The rows of X fall into 4 groups, which share some directions, and each row is roughly a mix of its group's hidden directions, except one row that fits no group.
X (137 x 10):
array([[-27,  11,  -7,  -3, -11,  18, -13,  17,  -8, -21],
       [  4, -18, -15,  -2,   1, -14, -15,  14,  34,  -2],
       [ 16, -16,  -1,  29,  10,  -3,  25,   7,   5, -12],
       [ 14,  15,   3, -23, -19,  19, -20,   3,   9,  10],
       [ -3, -11,   8,   6,   7, -14, -20,  -2,  24,  29],
       [-18, -14,  -9,   5,  -1, -12, -11,  14,  33,  13],
       [  7, -18,  -6,  26,   8, -12,  21, -15, -16, -10],
       [-30, -14,   7,  20,  13,  -3,   0,  12, -14,  13],
       [-12,  -8,  17,  17,   3,   0, -24,  11,  24,  14],
       [ -6, -10,   5,  12,  13,  25,  -2,  21, -26,   4],
       [-30,   1, -25,  -3,  21,  -4, -11,  -3,  -3, -13],
       [ 26, -11,  20,  14,   1,  -5,  22,  12,  -6, -15],
       [ 21,   1,   0,  21,   3,  -1,  21, -22, -16, -13],
       [ 11,   1,  14,  10,  24,  -4,  11, -17, -28,  -7],
       [-11,  -3, -20, -10,   4, -23, -22, -12,  21,   0],
       [ -4,  -9,  -4,  16,  17, -26,   2,  24,  20,   1],
       [ 30,  10,  -4,   5,   0,  25,   0,  -3, -22, -12],
       [  8,   4, -18, -22, -29,  15,  -8,   0,  15,  -3],
       [ -3,  -5,  -8,  -4,  17,  -1,  16,  11, -30,  24],
       [-23,   0, -11,  24,  20,  -2,  20,  -4, -15,  -7],
       [ 10, -13,   3, -14,   0,  23, -21,   5,  -8,  27],
       [ -6,   4, -27, -28,   6,  10, -22,   9,  -3,   8],
       [ 15,  -1,  -9,  -2,  12,  -3, -34,   3,  25,  -8],
       [ 12,  -2,   3, -27, -19,  16, -10,  14,  21,  -6],
       [-20,  14,  -7,  -6, -25,  10, -24,  -5,   3,  18],
       [  6,  13,   6,   1, -15,  -1,  11, -12,  30, -26],
       [ -8,  11,  -2,  -9, -15,  33,  -3,  13, -16,  17],
       [ -4,  15,  24,   9, -24,  16, -10,  -4, -19,   7],
       [-14,   1,   3, -15, -11,   9,   5,  32,   8,  23],
       [  6,  -6,   3,  27,   8,  22,  13, -19,  -2, -21],
       [ -2,   9,  -4, -16, -10,   5,  22, -23, -27,  11],
       [-11,  -2,   0,   7, -20,  19, -27, -17,  11,  13],
       [ -8, -18,  19,  14,  15,   4,  -9,  22, -22,   5],
       [ -8,  -8,  24,  23,  26,  -4, -19,  -2,  -3,  -1],
       [-10,   5, -12, -14, -13, -25, -11, -18,  24,   7],
       [-16,  -1, -15, -23,   3, -13, -24,  11,  19,   4],
       [ 11,   5,  19, -23,   1,  -1,  -6,  -1, -35,  -2],
       [ -5,  -6,  -1, -11,  -4,   8,  13,  18, -23,  32],
       [-18, -28,  17,  13,  -8,   4,  -4,   1,  -2,  24],
       [ -6,  -7,  26,  25,  15,  -9,   2,  -3,   7,  24],
       [ 18,  14,  14, -11, -12,  -7,  32,  11, -12,   1],
       [-15, -15,  14,   5,   3,  10,   6,  14, -33,  12],
       [-18,   1,   7,   9,  -1,  19,  21, -16, -28,   2],
       [ -5,  23,  -3, -28, -11,  14,   2,  24,   6,   1],
       [-12, -11,  23, -20,  12, -31,  -1,   1,   3,   3],
       [  1,   1,   4,  13, -32,  14,  23,  11,  -2,  14],
       [ 21, -14,   5,  13,  28, -19,  -4,  -2, -17,  -1],
       [ 21,   7,   0, -15,   2, -18, -32,   6,   4,  13],
       [  3,   0, -12,  14, -19,   3,  25, -23, -20,   1],
       [ 11, -10,  -7, -19,  -3,   1,  14,  23, -15,  27],
       [ -9,   3,  -1,   3, -11,  -9,   6, -27,  -8,  34],
       [ -6,  10,  -2,   4,  35, -17,  -9, -15, -13,  11],
       [-25,  -9,  -4,  18,   8,  11,  14,   0, -25,  17],
       [  5, -14, -12, -12,   0,   3, -38,  -2,  17,   5],
       [ -7,  21,   2,   5,   0,  27,  -9, -11, -29,   4],
       [-29,   4, -13,  11,  -2,  27,   6,   1,  -4, -19],
       [-25,   7,  -4,   3,   2,  12,  14,   5, -33,  12],
       [  3,  17,  13, -13, -20,   7,  24,  11, -22,   4],
       [  4, -23,  -1,  30,  15,  -8,  17,  12,  10,  -6],
       [ 23,   9,  -7, -24,  -9, -12,  -6, -16, -22,  -5],
       [-28,   2,  13,  27,   5,  13,   6, -10, -13,   9],
       [ 15, -12,   0,   8,  -1,   3,  28, -11, -29,  12],
       [ 23,   3,   4,  11,   0,  -5,  30, -21, -15,  -3],
       [-30,  -9, -16,  -3, -14,   9,   8,  10,   3,  24],
       [-18,   8, -16, -31,   6,  -1, -24,  -5,   5,   8],
       [ 17,  -4,   0,   2,  26, -13, -28,   4,   5, -16],
       [  5,  17,  -4,  10,   0,   0,   2, -21,  34, -16],
       [ -5,  -5,  19,  19, -12,  23,   9,  -6, -18,  21],
       [ 24,  -9,   8,   5,  20, -19,   6,   7,  27,   3],
       [-28,  13,  -4,  -5, -14,  27,   7,  13, -10,  -7],
       [-28,   1, -16,   9,   9,  -2,  14,  -2, -30,   3],
       [-12,   3,   0,   5,   8, -22, -32, -15,  17,  -4],
       [ 19, -10,  -6,  -1,  21,   0,   1,  11, -34,   7],
       [ -3, -13, -17,   5,  29,  24,   8,  11, -12,   8],
       [ 34,  -2,  -5, -24, -10,   3, -15, -11,  -8,  -7],
       [  9,  11,  -1, -27, -26,   8, -18,   0, -17,   1],
       [ 18,  -4, -26,  16,  -1,   3,  21,   1,  22,  -9],
       [-32,   4,  -4,  25,  -1,   8,   9,  -9, -15,  11],
       [-15, -11,  -5,   9,  -7,  23, -12,  -2,  33,  -6],
       [  8,   2,  30, -24,   2, -24,  -3,  -3, -10,  -3],
       [ 13,  17,  20,  -3,  -2,  10,   4, -17, -31,   8],
       [  2, -13,  21,  19,  -9,   4,  18,  23,  -3, -19],
       [-16, -22,  -5,   3,   9,  -1,   6,  31,  16,  13],
       [ 20, -10,   1,   0, -26,  15, -12, -18,  10, -18],
       [  8,  -3,  20,  20,   2,  -7,  34,  -8, -10,  -3],
       [ 17,   6,  -6, -19, -15,  19,  26,  10,  -9,  -8],
       [ 16, -10,  17,  23,   1,   1,  28, -10, -12, -10],
       [  9,  21,   6, -19,  -5,   9, -35,   6,   1,   0],
       [ 13,  10,  -3,  11,  -4,  22,   4,   2,   4, -37],
       [  4,   5,  25,  11,   8,  -9,  15,   7, -33,   0],
       [  9,  -2,  -5,  -3,  -3, -16, -18,  17,  36,   2],
       [-13, -21,  -2,   3, -25,  14,   3,  12,  26,  -4],
       [ 17,   2,  36,  23,   4,   8,  -7,   7,  -2,  -2],
       [-10,   9,   3,  23,   3,  -8,   8, -19,   8, -31],
       [-20, -18,  14,   5,  -5, -15,  12,  -2,   0,  31],
       [ -6,   4,   3,  23,  -7,  36,  11,  12,  -7,   4],
       [ 23,  -5,   7,  -4,   7,   0, -20,   0,  34,  -7],
       [  5, -10,  -6,  11,  20,  12, -27,  16, -21,  -4],
       [  7, -36,  21,  -7,  -9,  -2,   3,   7,   4,  17],
       [  1,  -6,  28,  16,  14, -14, -13,  -1,   2,  25],
       [ 15, -21,   4,   8,   5, -10,  34,  -4, -11, -11],
       [-14,   4,   1,  19,  -6,  -3,  33,  -7, -22,  -8],
       [ -9, -10,   3,   6,   7,  -1, -42,   3,  15,  -1],
       [  1,  10, -10, -22,  20, -23, -12,  19,  13,   4],
       [ -6,  -7, -12,  16,  23, -10,   2,  -7,  31, -12],
       [-11,  21,  18, -11, -23,  23,  -8,  -1, -13,   2],
       [-31,   6, -13,   1,  13, -11, -19,   3,  14,  18],
       [-16, -15,  -2,  10,   6, -13, -15,  11,  30,  16],
       [ 18, -15,  -9,  -7, -12, -16,  -3,  11,  31,  11],
       [  2,  -6, -34, -20,  -9,  -8,  -3,   7,  21,  -6],
       [ 22,   0,   5,   7,  12, -13,   3, -13,  21,  28],
       [ -6, -11,  16,   6, -15,  29, -19,   2,   3, -20],
       [ -6,   2,  11,   4,  -6, -12,  33,  14, -14,  21],
       [ -6,  21,   8, -11, -15,  15,   6, -11, -31,   8],
       [ -7, -11,   7,  31,  15,  -5,  20,  -5, -21,  -3],
       [-10,   3, -12,   5, -12,  16,  30,   3, -20, -17],
       [-35,   3,   3,  21,  -5,   9, -14, -11,  11,  -9],
       [ 22,   7,  21,  11,   6,  15,  17,  13, -19,  -9],
       [ 24,  12,  -7,   0, -13, -15,   6, -11,  29, -10],
       [  1, -20,  19,  17,   3,  -4,  -8,  29, -14,   8],
       [-12,  -3,  -1, -18, -17,   5,   6,  28,  -1,  26],
       [ -1,  10,   4, -37,  -7,   3, -18,  16,  -3,  12],
       [  0,  -9, -30, -25,  -2, -22,  11,   0,  -8,  -5],
       [ -4, -17, -16,  -2,  15, -23, -19,  10,  21,  -2],
       [ -1,  14, -23, -15,  -8,  22,  -9,   0, -20,  16],
       [ 10,  18,  10, -15,  11,   8, -34,  -2,  -7, -10],
       [-30, -10, -10,   1,  -2,  11,  -1,  12, -16,  26],
       [  1,  10,  -6, -18,   2, -21,  18,  12, -26,  15],
       [  0,   5, -12, -20,  15, -23, -23,  10,  19,  -7],
       [-11, -17,  23,  16,  13,  -5, -26,   9,   3,  12],
       [ 29,   0,   0,  13,  21,   2,  -6,   2, -15, -24],
       [-16, -12, -15, -32,   3, -16,   9,   7,   8,  13],
       [-12, -31, -28,   6,   8,  -2,  -2,   7,   0,  16],
       [  2,  -5,   1,   7,  -8,  -6, -38,  22,   8,  11],
       [ 20,  -4,  17,   6,   3,  -7,  24,  -7, -23,  19],
       [ 19,  22,   3, -18,   3,  10,   9,  22,   1, -21],
       [-30,   7,  12,   7, -20,  10,  -5,  -7, -20,  14]])

Here is one row from each group, named. Which group is each of the other rows in?
[ 13, -18,  -2,  12,  -7, -13, -10, -11,  32, -12] | (45)
[-20,  10, -14, -21, -15,   5, -15,  -1,   6,  25] | (56)
[-24,   7, -16,   0,   2,  -1, -20,   9,  27,  12] | (59)
[ 23,   2, -23, -23,  12, -10,  -8,   5,  15, -10] | (14)

[-27,  -5,  12, -11,  -3,  15,  -5,  20, -14,  20] | (14)
[ 14,   3,   2,  -6,  -9,  -3,  21,  12, -29, -22] | (59)
[  3,  -9, -17, -18,  13,  -9,  10,  26,  -8,  23] | (45)
[ -1, -22,  -9,  13,   2,  31,  -9, -14, -17,   7] | (45)
[ -4,  -5,  -5,   2,   6,  -9,  18,  -8, -30,  28] | (56)
[ 22,  -5, -26, -10,   2,  -6,  -2,  -3,  30,  -5] | (59)
[ 20,   5, -11, -25,  -1,  19, -24,  -4, -11,  -8] | (45)
[ -2, -20,  -6, -26,  -4, -10, -23,   9,  15,  15] | (56)
[ 15, -17, -24,   5,  -1,  -9,   8, -29, -12,   0] | (56)
[-11, -20,  17,  13, -17,  13, -11,  11,  24,   1] | (59)
[-16,  -6,   1, -17,  -7,  15, -20,  21,  -2,  23] | (56)
[-16, -25,  20,  18,   5,  -4,   4,   5, -12,  21] | (56)
[ 30,  23, -14, -17,  -4,  13,   1,  -5, -11,  -8] | (56)
[ 17, -12, -11,  -2,  -7,  -2,  -7,  -1,  33, -23] | (45)
